In each game, the first row plays the second. By how much does the first row win? 20 means about a draw, 40 a big win and 0 a big loss. Wins can go round in a circle. Each row has two weighted sums of its numbers, A and B, taken from their middle values. A row wins by its A times the other's B, less its B times the other's A.
[-27 -12  38 -14  13   9 -14  44  53 -14 -25  32  -8 -22   1  25]
[ 70 -17 -12  48  25  41 -20 -19  38  11 -33 -14   7 -42  57   1] -> 25
[ -4  -4  49   5 -17 -31  41   5 -29 -19 105  18 -18   7 -19 -11]
[-35  -9   3  11 -20  45 -31  12 -23 -14   8   3  10   9  -9  24] -> 16
[-29 -18  -9  30 -16  66 -43 -39 -31 -30 -22   6 -25 -39  36  17]
[-35   9  41  60 -22  26  15  -3  29  -1 -24 -16  22  30 -22   3] -> 27
[-35  46  -1 -23  88 -53  60   8   5  -8 -24  -3  -7   5 -33  21]
[ 25 -22 -21  32 -14  82 -30 -25 -32   6 -30 -10 -19 -45  58   5] -> 16
[-38  15  -4  13 -31  16 -38  46  -2  -3  35  20  -3  16 -16  21]
[ 58 -26  -8  34 -30  23 -34 -23 -26   0 -23   2 -13 -26  27  20] -> 20
[ 54 -63  -8  27  -1  26 -30 -25   9 -29 -24  15 -56 -38  46  19]
[ 31 -55  14  60 -38  71 -31 -31  57   5  -7  11 -26 -44  54  22] -> 35
[ 43 -20 -22  47 -19  45 -13 -24  38  -7 -34  15 -37 -35  70  -9]
[ 72 -26 -22   8 -20   5 -51 -39 -25  -6 -15 -18 -37 -20  30 -33] -> 12
[ 25 -36   1  24 -22  64 -36  -9  19   4 -27 -19 -24 -48  41  -6]
[ -9  -7  -9 -16 -31 -39  33  34 -38  16  43 -28  51  -3 -20 -30] -> 27
[-23 -10  16  11 -30 -28 -19  33  -2 -18  38  -7  16  39 -14 -24]
[ 72 -37 -10 -16 -18  36 -46 -14 -15   3 -32 -19  -9 -64  41 -21] -> 18
[-25 -31   0  19 -24  62 -29 -47  -9   6 -17   1 -55 -19  26  36]
[ 69 -15 -28  26 -37  19 -41 -30  -8   4 -30 -14 -17 -45  46  16] -> 17
[ 64 -29 -12   4 -39  41 -48 -25 -14 -16 -21  -6 -13 -36  41  17]
[ 27 -23  -1   7   5  14 -31 -30 -12 -14 -28 -13  -1 -41  30 -10] -> 23
[-27 -26   3  23 -19  45 -55   4 -20 -21 -24   8 -14  -3  -4  34]
[-20  41 -26   4  -1 -22  67 -49 -26  35  -5 -16  24  59 -50 -16] -> 20
[-31  45 -16   2  12 -40  47 -39 -32  21 -14  -5  47  64 -17 -24]
[ 44 -55 -29 -21 -18 -18 -18 -25 -30  -3 -19   5  -1 -13   3   8] -> 25
[ 60 -29  41   6  94 -25   4   0  62  17 -20   4 -32 -36   3  -6]
[-27  -8 -20   6 -22  44 -19 -34 -21  -5 -26 -16 -10 -21  20  27] -> 14
[ 14   0   2 -49 -28 -29  12  75 -14 -10  90  10  18 -12 -22 -25]
[-17  17  39 -38  47  36   7 -10  35  12 -22  -8   1  19  -5  40] -> 21
[ 55 -57  10  17  35  26 -44  -2  36 -20 -32   5 -29 -16  10  23]
[-15  55 -18 -32 -22 -30  40  10  -8   8  41 -19  10  27 -25 -37] -> 23
[-17  40  26  13  33  38  26 -10  29 -18 -20  14   8  45 -13  25]
[-29  48 -36   3  14 -48  45 -20 -52  36 -13 -24  35  58 -35   7] -> 18
[-28  -5   3  -2 -25  42 -40 -24 -27 -20   1   7  -1  22  14  12]
[-34  36  19 -25  16   7  32  27  60 -17 -24  27  -2  41 -16  10] -> 26
[ -6  18   4 -14 -39 -23   1  86 -32 -21  87  14  21   9  -5 -18]
[ 24 -28 -19  -7   1  -6   2 -26   0  31 -18  22 -35 -28  44  55] -> 19
[ 62 -51  -2  25   8  18 -49 -34  -6  -9 -29  49 -20 -32  33  10]
[-25  67 -27   0  39 -29  60  -3 -34  36  15   1  30  44 -17  14] -> 14
[-50  21 -14 -11  47 -22  -4  -6 -26  21  -5 -33  -7   0  16   6]
[-26  19  45  44 -19  50  57 -42  38 -36 -31   3  -8  20 -35  10] -> 25
[ 24 -34 -19  26 -20  31 -42 -29 -18   2 -24   4 -27 -47  32  18]
[-35  -3 -10 -39 -23 -32  10   9 -12   6  11  36 -15  -2 -22  -9] -> 21
[-25 -21  14  40 -18  36 -32  49  28 -19 -24 -24 -28 -14 -12  22]
[ 43 -39  -8   5 -23  -5 -33 -36 -23  -4 -25  19 -43 -41  25 -10] -> 3
[-32  15  36  18   5  11   0  18  47 -15 -28 -13  10  19 -27  17]
[-35  21 -18 -24  10 -28  25  -9 -20  34   2 -15  27  16  -5  -4] -> 24
[-26  54 -26 -12 -25 -36  50  -8 -17  30  -9   1  14  49   8   9]
[-28   6  41  -3  19  32 -12   8  59 -15 -27 -20  -1   6  -9  30] -> 16
[-10 -29 -40  -9 -28  36 -19 -19 -16  14  -8   1 -29 -42   8  17]
[-20  12  15  11 -25 -25  27  -3  -3  20 -16  10  -9  23 -18  22] -> 27
[ 49 -42   1  12   3  59 -48 -16  41  13 -27  27 -17 -44  13  -1]
[-26  15 -22 -15 -30 -34   9   9 -18   4  10 -20  12  -5  19 -20] -> 22
[ 24 -36 -30  21  -6  66 -18 -31  25  -2 -16  18 -13 -31  51  34]
[-17  -5  33  11  13  41  -4  -1  50 -21 -26  -6 -44 -19 -25 -12] -> 34
[ 11  10  19 -24  54 -34   3 -21  19  -9 -23   6 -28   1   7  13]
[ -8   4  27 -35 -33 -34  21  13 -39 -15  71  21  22  29  -4 -46] -> 16
[-28  14   4 -34 -19 -52  15  44 -11  14  66 -38  18  14 -25 -38]
[-16 -28  49  17   3  27 -27   2  52  -4 -24   2  -3 -22 -10   5] -> 14
[ 23 -26 -13  27 -26  44 -36 -19 -24 -12 -40  -8 -16 -19  18   4]
[ 60 -47  -9   8  14  29 -25 -36  35 -11 -30   3 -36 -32  34  15] -> 22
[  9 -18  20  20 -12 -27  -3 -17  -9  -6 -13  24   9 -33  -7   0]
[-30  26  10  -8  13 -22   5  67  30 -11  -1  -5   2   8 -26   3] -> 16
[ 60 -16  -3  12 -10  43 -49   2  32   3 -29  12 -39 -58  38  -5]
[-33  11  -9 -18  46 -22  25  20 -11   5   2  -6  23  -4   9 -19] -> 20
[-15  16  40  -5  46   2  15  26  44 -17 -27  15   6  17   6  20]
[-33  37  -3 -23 -30 -25  21  33 -21  21  34 -24  20  27 -21  -9] -> 21
[ 18  -4 -38   4  14 -24   3 -16  -1 -12 -22  -3  -2 -43  26 -21]
[ 34 -18 -31  15 -32  32 -41 -31 -34  -2 -32  13 -41 -30  50  -4] -> 27
[-29  64 -10 -36  36 -36  33 -17 -37  24 -22   6  54  28 -40   0]
[-31  39 -20 -26  74 -33  55  -7  -5   9 -13 -21  30  23 -26   1] -> 25
[-21   7  -4  15   0 -16  -7   7  -2   5 -35 -20  -1 -10   4  -6]
[ -4  34   9 -23 -18 -36  15  88 -13   2  75 -33  30  14 -29 -18] -> 24
[ 39 -23  19  47  27  21 -15 -17  21 -11 -19 -13 -12 -40  15 -20]
[-22  10 -19 -30  16 -30  17 -35 -23  16  15 -10  30  55 -32  12] -> 21
[ -8   7  12 -42 -30 -30   1  38 -20 -36  74   5  27  18  -8 -26]
[-27  33 -29 -45  12 -36  14  -2 -34 -13  20  20  -3   5 -31 -23] -> 31
[ 70  -4 -16  46  -6  23 -15  -9   2 -20 -21   4 -14 -25  42  22]
[-25   8  42  -9  -3  26  37  31  72 -11 -20   4  -2  23 -19  23] -> 17
[-16  22 -32 -29  -9 -31   2  14 -31  -2  37   8   4  25 -24 -16]
[ -3  24  18   1 -25 -30  27  53 -37 -38  82 -10  -7   9   3 -27] -> 22
[ 45 -46  26 -20  37  12 -53 -16  64  -3 -30  -8 -29 -52  16  -2]
[-33   4  40 -14   6  12 -23  20  62   3 -25   0   6   1 -36  23] -> 20
[-26   8  24  -2 -37   4  -3  23 -34 -31  14 -10  42  50  -4  39]
[-31  25 -35 -54   3 -33  11   0 -20  55  17 -19  30  24 -25   7] -> 12
[ 41 -44 -31  21 -19  64 -30 -34   8  -7 -16   9  -7 -39  32  39]
[ 37  -7  27  -1  60  12 -21 -19  55  -1 -28 -18 -22 -12  43   1] -> 20
[-22  -5 -37  -3 -27  -7   6 -42  -9 -10 -21   1   7  17   0   7]
[-11  29  12 -38  -9 -32  35  19 -30 -11  75  19  15  34 -43 -44] -> 15
[ 63 -24 -29   9 -29  34 -26 -28 -18 -26 -30   8  -4 -34  42  23]
[-24  -9  13   9  45  41 -17  25  62 -19 -20   5 -24 -36 -15  47] -> 22
[-32   4 -17  23 -28  22 -14  13 -20   5   8 -21 -22 -10  40  34]
[-23  -6  35   1   0  65 -23  15  57  -8 -34  -3  -6 -15  -6   1] -> 27
[-22   7  20  -3  22  25 -25   8  72 -40 -27  -6 -25  -9  -9  24]
[  1 -13 -16 -16 -39 -36  14  27 -39   4  41  -5 -11  -6   2 -11] -> 20
[-23   2  34  38 -40  21  -6  29   2 -32  -7  -3   0  30 -19  10]
[-25  10  -7 -41  14 -31  50 -51  -1  14  -4   1  58  41 -29   0] -> 22
[-24  24 -26 -33  -8 -13  46 -43 -27   9  13  26  39  33  -9 -22]
[ -6 -27  22  13  52  34  -7 -25  85   6 -23  14 -40 -24   8  14] -> 39
[-28  56  13 -31  60 -35  45 -32   4  25 -13  18  16  48 -21  14]
[-18  24   0  -2  80 -33  29  39  35 -28 -35  -7 -13   4   1 -20] -> 31
[-18 -14  18  14 -24  20  13  27  -8  16   8 -10  14  26 -43 -12]
[-28  29 -25 -19  16 -44  45 -51 -10  20 -21 -14  32  32 -29   0] -> 29
[ 10 -42  -9  -1 -26  56 -35 -52 -21  -8 -23 -13 -25 -22  37  26]
[-31   6   6  18 -26 -25   2   8 -33 -15  44  -9  27  18 -17 -26] -> 17
[ -3  16  15  13 -22 -34  26  18 -36  -7  77   1  30   7 -25 -44]
[-31   6  46  44 -22  29   5 -24  40  -6 -17  17  -3   3 -21  34] -> 13
[-31  13  41  22   0   2   8  75  17 -10  -8  -2   8  19 -18 -26]
[ -9  -6  -2  18 -31 -29  39   2 -14  10  59  39  39  33   3  21] -> 18
[-38   3 -13  -1 -30  38 -11  28  26 -11 -29  -6 -38 -10  14  28]
[-27 -10  -3   1 -26  38 -39  -8 -22   3 -23   0 -10 -35  39  14] -> 12
[-22 -11  21  22 -18  21 -16  21 -18  16   1  20   9  40 -34  20]
[-19  -5  37  -2  -3   8   3  58  57 -10 -35  21 -13  -7  -4  -2] -> 21
[-16   2  -6  16  93 -23  33  14  36 -13 -25  17  -2   4 -32  22]
[ 22 -45  18   8  14  34 -45 -19  31 -15 -23 -20 -14 -22  66   4] -> 10
[-16  10   2 -28  78   8   2   7  28   4 -25  14 -18 -25  10  25]
[-18  35  10  26  29  19  22  20  14   0 -21 -30  26  39 -15  14] -> 22
[-28  44   8 -22  60 -22  52 -12  -7  17 -24  12  20   0  -4  -7]
[ 79 -25  -5  -3  62  19 -19  23  68  10 -18 -11 -57 -39  36 -14] -> 21
[  9 -16  28  39  18 -12 -31   6  39  -7 -20 -31 -23 -36   2   4]
[ 46 -32  18  15  78  -1 -17 -42 101  -4 -27 -12 -10 -24  15  -9] -> 22
[  5 -51  29  29 -30  33 -56   3  -4 -20 -34 -19 -24 -15  33  28]
[  4 -12   9 -15 -29 -32 -10  48 -11 -23  66 -16   9  -2 -20 -54] -> 23
[-14 -12  39  -3 -16 -47  16   5 -12 -17  76  15  -9  25 -30 -65]
[ 30  -9 -20  33 -27  29 -52 -10 -15  -7 -22  -4 -37 -49  49  12] -> 16
[ 12 -43   1  28 -23  48 -15 -24  28 -14 -22  -8  -2 -52  19   4]
[-26  44  -8  -6 -11 -26  48 -20  -2  35  26  12  42  25 -42 -20] -> 25
[-19  64  -8  -5  43 -20  40 -18 -26  74  -5  21  24  48 -10 -12]
[ 18 -20 -19  19  25  -8  -6 -24  -6  26 -26 -12  12 -44  27  21] -> 18
[-26  12   9  -6 -33  22  -1  33 -32  25  11  -6  11  77 -19 -19]
[-34  26   3 -10  33 -37  72  -9 -10  47   2  28  31  60 -24   1] -> 19
[-24  17  41  50  40  45  22  -6  38   7 -21  -6  27  15 -14  30]
[-28  28 -29  -2 -10 -38  56 -30 -27  14   1  -4  31  46 -13 -24] -> 24
[-12  15 -12 -16 -33 -28  19  12 -23  24  41   2  16  -8  26 -13]
[-32  22  36  28  21  26  -5  41  58 -18 -37  16  11  21 -33  36] -> 15
[ 12 -52   6  12 -12  46 -26 -19  -1 -32 -14  19 -22 -25   9  24]
[ 68 -53 -37   7 -30  30 -46 -11 -32   1 -16  28 -25 -38  44 -14] -> 13
[-31  10  29  -6  59 -33  50  21   3  -6 -21  35  21  15  -7  14]
[-19  19  -4  -3 -30  -5  29 -12 -18 -22  42  11  65  28  13 -16] -> 3
[-24  -9  32  -6 -39  19 -23   9 -27 -43  25   2  -3  43 -30 -30]
[ -3  17  11 -30 -20 -36   3  83 -29 -22  73 -14  16  17 -30   3] -> 20
[ 43 -39  -2 -14  -7 -14 -44  18 -19 -15  11  -2 -18 -48  45 -40]
[  5  23  30 -14  92 -38  35  12  34 -19 -26  10 -24 -16  17  -6] -> 24
[-27  68  -1 -37  64 -39  74 -16 -29  24 -11 -13  16  34 -18  -2]
[-35 -11  15   4 -29 -45   3  36 -13   4  52   0  -4  20 -36 -27] -> 19
[ -1 -15  -8  18  25   3 -31  43  39   2 -18  32  -5 -36  23  17]
[-23  34 -12 -37  46 -42  51 -25 -27  54  -4  -3  31  45 -34  -9] -> 20
[ 47 -30 -31  29 -22  68 -39 -25 -21 -27 -28 -18 -19 -52  42  20]
[-20  19  -7 -30  21 -19  36 -39 -10  40 -31 -18  -4 -18 -17  18] -> 16
[ 37 -23 -20  22 -12  62 -12 -20 -21 -26 -26  25 -37 -31  50   8]
[ 45 -43 -32  14 -32  67 -45 -34 -18 -14 -12  -8  -5 -29  51  23] -> 5
[ -5  -2  23  13 -26 -34  20 -12 -32 -25  82 -28   3   9 -20 -12]
[-30  30  34  24  44  33  -1  -7  42 -17 -38   9 -15  18  -2  16] -> 19
[ 61 -60 -17  17   1  18 -55   5  -3  18 -39  -7 -16 -29  34 -20]
[-25   0  20 -13  61 -38  19  -7  13  27 -23   7 -17  -7 -12   4] -> 23
[-13   8  20 -13 -24 -39  17  17  -5  -4  75   1  19  44 -17 -28]
[-30  15 -17   6 -28 -38  32  -6 -22  23  -4   8  37  50 -25  15] -> 20
[ 55 -32 -23   3 -17   4 -20 -35 -31   4 -29  27 -27 -32  23  -2]
[ 39 -15 -28   7 -14  43 -26 -35 -27  -5 -34  11 -25 -62  44  30] -> 16
[  3 -37  41  37  59  35 -20  -7  63 -25  -8   1  -3 -47  25  45]
[-18   9  14 -25  44 -32   0   6 -10  -8 -27  -1   7   0 -14 -23] -> 19
[-32  27 -47 -33 -18 -34  57   5 -24   8  -4   5   4  35 -43  -5]
[ 18 -59 -40  17 -39  21 -34 -37  -2 -23 -23  -2 -11 -30   1   1] -> 17
[-39  21  -6 -16  32 -15  13 -11 -31  13  -6 -16 -13   0 -37  -1]
[-31  61 -22 -23 -34 -36  27 -22 -15  10  40 -16  28  46 -23 -31] -> 20
[-29  30  38  11 -28  13  -2  33   9  -5   6  -2  23  41   2   6]
[-24  35 -21  22 -30 -30  59 -23 -29  43   5  -7  53  48 -37 -31] -> 20
[-20   4  60  19 -22  30  -6  -9  54  -7 -37  -1   6  21 -17  30]
[-18  40  10 -17  57 -32  29 -21   5  10 -15  -3  35  19 -40   2] -> 34
[-15  28 -29 -10  19 -13  -1 -21  -5  23  -8  45  -6 -21  23 -17]
[-30   7  46  22   7  12   3  13  71 -17 -24  14  -8   7   1  16] -> 26
[ 56 -39 -21  14 -24  41 -33 -32 -40  -2 -19  24   0 -32   8   3]
[ 15  -7  10 -19  67 -26  -3  -8  17   9 -33 -14  -3 -22 -33   4] -> 15
[ 12  -3 -22 -13  17 -17 -13 -11 -16 -15 -26   5  22 -35  -6   7]
[-23  -7   0  15 -25  -4 -20  47 -21 -14  42  11   1  44 -29  -3] -> 28
[ 38 -35   3  30 -28  59 -29 -21 -23  -2 -21   7 -23 -39  50  45]
[ 12   2 -11 -24 -29 -33   0  60 -22   3  57  -3  30 -22 -31 -12] -> 21
[-30  19 -29 -11 -11 -26  36 -28 -28  -1   6 -18  15  24 -45   1]
[ 48  -5  -2  21  67  -2  -8 -37  60  12 -17  -8 -18 -61  29   9] -> 18
[-26  46 -29 -35  91 -20  36 -21   7   2 -23  -7  19  23 -30  16]
[-25  39  -5 -17 -21 -30  45  41 -23  41  21  15  55  33 -29 -19] -> 9
[ 13  11   5 -17  47 -29  11 -38  -7  12 -24   6 -33 -44  13  29]
[-33 -19  -7   1  -6 -35 -14  47   0 -19  37  -1  20  12  -7 -31] -> 20
[ 66   0  -7  20  50  44 -44   1  69 -12 -19  26 -35 -35  38 -14]
[ 70  -7  16 -18  78   4 -33 -11  48 -12 -29  -3  17 -42  11   7] -> 9
[-22  46  -9 -41   0 -22  17  23 -22  -5  42  -7 -13  20   4 -33]
[-19  32  10 -14 -22 -24  21  72 -40 -17  69   7  26  10 -15 -20] -> 16
[ 13 -50  45  14  39   3 -61   7  31 -22 -19  26 -53 -17  24  -2]
[-30 -11  -9  17 -34  13 -31  35 -27 -30  29 -15  12  50  12  -8] -> 1
[ 77 -39  15  -2  33  34 -24 -36  42   1 -24 -20  -3 -38  53  -4]
[-20  -6   4 -50  17 -24  15  28 -21 -13  26  15  42  50 -30 -19] -> 29
[  9 -33  50  -3  25  34 -28 -22  58  12 -32 -11 -32 -39  14  11]
[-29  26 -20 -28  17 -23  40  21 -22  51   7  10  -4   3 -21 -17] -> 13
[ 65 -19 -21  -1 -28 -22 -41  15 -37  14  20  15 -29 -20 -27  16]
[ 19 -42  19   6  59  63 -51   9  73 -18 -23  13 -26 -60  15  34] -> 15
[-12  13  61  11 -19  11 -15  52  27   2  -8   2  -3  13   8  19]
[ 12  -2 -10 -38 -19 -22 -20  80 -29   6  60  12  20   3 -16 -17] -> 24
[-10  -5   8 -42 -24 -25  11  64 -28  17  76   0  19  36 -28 -34]
[  7 -20   6 -39 -34 -31  -9   1 -12  26  18   0   3 -24  -4 -24] -> 26
[-12  -1  26  13 -24  19   2  26  -7 -21  11  -3   4  42 -32 -12]
[-15  24   1 -36 -22 -29  60 -41 -23  47  11  -8  18  55 -46 -27] -> 25
[-22  24  23 -12  92 -27  22  17  41 -11 -23 -17  17 -15 -11   9]
[  5 -26 -37  68 -24  12 -49 -19 -21  -1 -12 -12 -48 -48  23  -6] -> 16
[  8   6  53 -23 -16 -40   9  89 -24   0  86  26  22  22 -21 -28]
[  8   0  42 -19 -19 -29  47  38 -14  -1  91 -13  25  15 -26 -39] -> 21
[ 44 -38 -46  26 -22  50 -19 -13  -8  -5 -26   9 -23 -26  59  16]
[ 27 -32 -22  27 -21  76 -28 -46 -25 -53 -11 -13 -29 -37  51   0] -> 9
[ 28 -40 -18  56 -22  76 -50 -23   7 -18 -15  17 -50 -22  28   3]
[ 80 -44 -19   8 -30  24 -30 -35 -26  -4 -27   5 -37 -42  41 -27] -> 12
[  9  24 -21 -22 -33 -41   0  30 -31 -46  43   1 -25 -18 -41 -14]
[-20  21   6  -1 -32  12   7  27 -24 -12  19  -7  31  51 -30   2] -> 20
[ 27 -22 -29 -10 -25  38 -31 -17 -23   3 -38  19 -14 -31  50 -15]
[ 58 -52 -21   9 -19  57 -43 -36  24 -26 -27 -15   9 -29  38   0] -> 8
[-33  35 -33   9  31 -43  34 -14 -26  24  10 -30  30  31 -23  11]
[ 19  -2  38 -39 -24 -51  43  39 -29 -14 100   3  15   5 -35 -27] -> 16
